In the rows, 128 means zero.
Turns, then the turns between two rows, first turn first; the first pair answered
J_177 (before |-> after):
[161 169 126 103 161 155  88 105] |-> [191 143 125 106  97 164 145 130]
[129 115 134 167 118 106 118 129] |-> [125 121 140 143 158 131  96 128]
[ 60  92  56 198 144 128 159 163] |-> [ 55 100  59 178 187 152 133 163]
[207 138 114 124  82 149 158 113] |-> [172 165 107 163 104  85 116  77]
J_153 (before |-> after):
[143 118 123 120 125 151 137 140] |-> [139 117 113 133 124 147 138 144]
[156 123 112 118 184 149 126 127] |-> [124 106  96 152 177 128 140 139]
[151 123  95 127 165 154 152 169] |-> [123 100 106 128 158 137 164 178]
[165 139  85 160 159 145 106 146] |-> [ 97  85 110 159 140 106 131 168]
J_907 (before |-> after):
[125  92 148 128  72 106 165 146] |-> [ 91  93 107 170 111 114 155 161]
[ 95 113 132 121 165 133  67 152] |-> [141 136 120 113 161 165  67 147]
[186 101 119 127  69 178 198 186] |-> [127  64 155 122  58 123 202 186]
J_462 (before |-> after):
[180 167 112 108 125 142 137 112] |-> [139 142  88 159 102 103 163 127]
[112 106 117 141 122 133 151 139] |-> [131 118 129 110 144 160 134 134]
[ 88 133  95 178 149  95 124 131] |-> [125 157 117 119 193 148  93 121]
Then:
(two turns a pair)
[144 148 158 115 120  83  91  89] |-> [156 165  87 166 146 132  99 113]
J_177, J_153
[ 94 130 121 160 159 109 116 122] |-> [119 129 171 107 140 106 112 106]
J_153, J_462
[132 132 114 135 156 152 123 125] |-> [120 112 155 109 129 119 130 116]
J_907, J_907
[104 119 139 113 160 143 101 144] |-> [139 107 144 103 107 151 139 156]
J_177, J_462
[121 137 112 157 128 121 140 115] |-> [106 126 114 150 144 132 140 125]
J_153, J_907
[146 117 136  99 118 146 129 142] |-> [101 105 116 134 134 127 128 152]
J_177, J_462
[150 141 111 113 105 141 114 110] |-> [ 89 109 120 121 114 114 121 125]
J_907, J_462
[100 124 150  99 164 123 105 121] |-> [152 161 131 132 120 102 107  95]
J_153, J_462
[ 93 130  93 192  90  60 130 132] |-> [ 89 114 192  68 126  81  95 116]
J_153, J_177
[167 137 144  93 119 157 148 147] |-> [106 107 169  95 122 117 148 153]
J_907, J_462
[157 128 101 173 122 110 171 147] |-> [158 109 143 133  98  99 180 145]
J_907, J_153
[103  82  93 198 108 102 150 117] |-> [ 94  51 175 100 120 119 144 117]
J_153, J_462
[142 173  75 202 105 110 154 134] |-> [190 204 101 134 147 168 116 116]
J_462, J_462
[131  79 151 108 133 131 160 162] |-> [165 115 176  88 132 113 126 119]
J_177, J_153
[120 143 109 148 109 107 134 120] |-> [145 151 114 113 131 155 128 124]
J_462, J_907
[149 125 157  90 122 129 138 124] |-> [163 150 134 126 112 111 131 109]
J_177, J_153
[ 93  71 147 101  98 142 174 188] |-> [104  97 153 134  55  70 163 146]
J_462, J_177
[167 120 122 116 128 130  79 109] |-> [115  92  97 147 147 127  90 135]
J_462, J_462
[128  95  96 188  83  88 161 126] |-> [ 91  75 119 114 186 170 130 153]
J_462, J_153
[103 103 183  59 170 144 108 122] |-> [201 180 133 123 109 122 108  75]
J_462, J_153
[121 125 104 146 151 155 129 153] |-> [147 127 152  94 132 153 124 134]
J_153, J_462
[133 154 141 117 147 106 101  92] |-> [ 98 134 138 140 137  83 115 105]
J_153, J_153
[158 110 153  98  94 150 159 141] |-> [ 72 104 123 148 160 119 125 143]
J_177, J_462
[132 114 120 139 117 132 152 140] |-> [113 115 149 118 130 108 128 122]
J_177, J_153
[108 129 127 118 174 162 124 153] |-> [166 142 148 121  87 119 152 127]
J_907, J_462
[201 160 159 101  94 106 121  93] |-> [ 59 100 157 121 172  83 108 133]
J_907, J_462
[112 105 109 164 164 139 119 126] |-> [177 113 131 130 113 155 143 118]
J_462, J_177
[100  92 135  73 149 111 111 158] |-> [126  85  95 106 114 135 151 184]
J_907, J_177
[ 86 102  80 173 175 150 140 181] |-> [176 143  84 191  80 110 160 139]
J_907, J_177
[111 136 154 128 149  88 109 118] |-> [127 155 143 130 162 106  98 113]
J_153, J_907
[125 140 119 113 188 142  98 127] |-> [170 156 109 113 158 157 113 126]
J_153, J_907
[113 127 124 101 179 183 121 128] |-> [146 110 142 114  70 133 175 122]
J_907, J_177
[ 96 151 130 173 158 147 122 112] |-> [ 98 140 125 189 124 136 150 121]
J_907, J_153
[124 121 122 151 101 103 150 134] |-> [144 129 121 114 143 166 136 146]
J_462, J_907
[170 134 140  88 102 152 130 129] |-> [143 137  79 157 123 155 134 148]
J_153, J_462
[181 136 147 136  52  97 162 123] |-> [116 160 150 158 127  50  90  91]
J_177, J_153
[113 115 113 136 156 159 140 155] |-> [162 130 153  95 123 146 136 127]
J_153, J_462
[162 137 126 125 107 134 151 125] |-> [108 132 146 126 141  96 121 112]
J_907, J_177
[100 106 117 107 159 155 138 142] |-> [133 107 109 134  93 125 169 136]
J_907, J_177
[126 101 121 115 138 154 168 166] |-> [139 129  88 167 123 125 160 148]
J_177, J_907
[190 124 105 139  82 125 134 116] |-> [154 113  94 116 161 184 115 144]
J_462, J_462
[152 102 106 126 125 146 142 163] |-> [163 106 110 127 108 136 143 155]
J_462, J_462
[ 95 115 145 169 155 120 107 159] |-> [103 108 134 175 141 133 126 173]
J_907, J_153
[113 111 148 136 106  71 142 112] |-> [ 98 105 135 149 114  77 145 124]
J_153, J_462
[ 78 125 142 120 120 154 103 156] |-> [124 140 160 110  72 137 114 134]
J_462, J_177
[122 107 112 163  73  80 162 123] |-> [166 137  80 173  84 126 158 123]
J_907, J_907
[129 145  99 161  94 139 148 140] |-> [145 141 151  94  94 152 139 128]
J_153, J_153
[125 131 110 129 179 161 125 140] |-> [159 129 134 135  87 107 160 122]
J_907, J_462
[135 137 150  84 130 149 132 123] |-> [137 157 131 105 151 153 114 114]
J_907, J_153
[125 126 113 147 122 111 127 113] |-> [110 121 114 142 140 120 126 120]
J_153, J_907
[107  80 174  92  76 102 168 137] |-> [ 73  87 103 133 168 170 151 172]
J_462, J_907
[164 129 129 154  98 131 155 130] |-> [113 118 112 180 141 126 139 141]
J_462, J_177
[138 120 136 132 104 106 163 138] |-> [134 155 114 150 156 110 120 121]
J_177, J_907
[132 137 145 121 139 127 120 136] |-> [120 123 144 128 129 119 132 144]
J_177, J_907
[110 114 139 124 141 117 130 116] |-> [114 113 125 126 152 139 133 127]
J_177, J_907
[115 110 146 122 166 133 131 150] |-> [147 126 156 105 158 144 125 138]
J_153, J_907
[195 130 106 112 144 133 119 140] |-> [163 116  92 126 171 143 118 159]
J_153, J_462
[167 131 130 105 118 125 134 124] |-> [109 102 136 110 143 107 130 139]
J_907, J_462
[110  80 128 124  93 127 161 166] |-> [ 87 105  93 174 130 105 128 152]
J_907, J_177
[134 146 142 138  97  90 124 118] |-> [120 155 146 117 151 115  95 115]
J_177, J_907
[140 148  99 126 112 138 102 109] |-> [133 142 108 131  95 116 108 104]
J_907, J_153
[156 174 144 115 156 120  82  95] |-> [174 181 109 156 129 120 105 103]
J_153, J_907
[105 141 162 114 155  88  82 121] |-> [108 155 126 157 159  86  85 123]
J_153, J_153
[123 122 119 142 159 162 135 142] |-> [113 126 112 173 133 122 137 127]
J_177, J_177
[ 78 101 109 145 136 134 174 150] |-> [102 100 113 126 127 157 185 156]
J_907, J_153
[ 93 131 142 133 155 108 155 127] |-> [117 137 129 120 166 150 157 137]
J_177, J_907
[160 120 171 121  79 139 165 143] |-> [101 119 107 187 143 147 149 166]
J_907, J_907
[107  70 124  93 157 201 139 165] |-> [199 142  73 165  92 170 140 120]
J_462, J_153
[165 162  94 138 121 154 164 115] |-> [ 97 105 124 131 108 119 188 139]
J_462, J_153
[145 111 117 175 119 107 149 107] |-> [106  83 140 134 168 140 139 128]
J_462, J_153
[145 165 109 132 186 145  88 102] |-> [145  97 174  78  95 127 158 129]
J_177, J_907
[159 108 148 114  47 127 185 137] |-> [ 51 130 122 154 182  96  94 118]
J_177, J_462
[179 141 114 114 130 176 137 162] |-> [114 123  86 167 150 145 138 178]
J_177, J_462
[120 154 116 115 156 128 125 115] |-> [131 143 112 130 107 113 160 122]
J_177, J_177
[141 115 143 119 128 146 137 112] |-> [114 109 129 140 146 140 133 119]
J_907, J_907
[ 96 132 142  88 166 159 105 121] |-> [ 94 123 131 146  81  85 143 111]
J_177, J_177
[ 79 100 163  78 172 152 109 144] |-> [189 188 108 144 116 135 102  94]
J_462, J_153
[108  90 106 141 100 132 180 168] |-> [107 140 125 102 193 151  94 125]
J_177, J_462
[109 112 121 139 109 108 156 145] |-> [112 105 138 110 118 126 155 149]
J_907, J_153
[130 125 161 116  82 115 142 116] |-> [ 93 148 127 153 143 110 101 111]
J_177, J_907
[196 154 148 144  93 104 146 111] |-> [155 119 167 140  83  78 162 124]
J_153, J_153
[121 126 139  97 156 138 123 137] |-> [102 123 138 128 133  92 127 129]
J_462, J_907
[ 93 136 128 154 137 108  96 127] |-> [142 125 141 100 124 172 122 148]
J_462, J_177
[132 159 122 148 176 135 104 122] |-> [172 162 136 123 151 153 120 119]
J_462, J_177
[117 103 150 165  57  81 173 134] |-> [136 120 113 127 167 217 145 169]
J_462, J_907
[159 151 151 147  68  74 123  84] |-> [113 152 138 170 110  59  97  82]
J_177, J_462
[169 148 148 112 108 118 111 116] |-> [137 136  95 172 114 120 132 143]
J_462, J_907
[146 133 141 103 129 128  99  98] |-> [157 139 120 131 111 118 110  95]
J_153, J_907
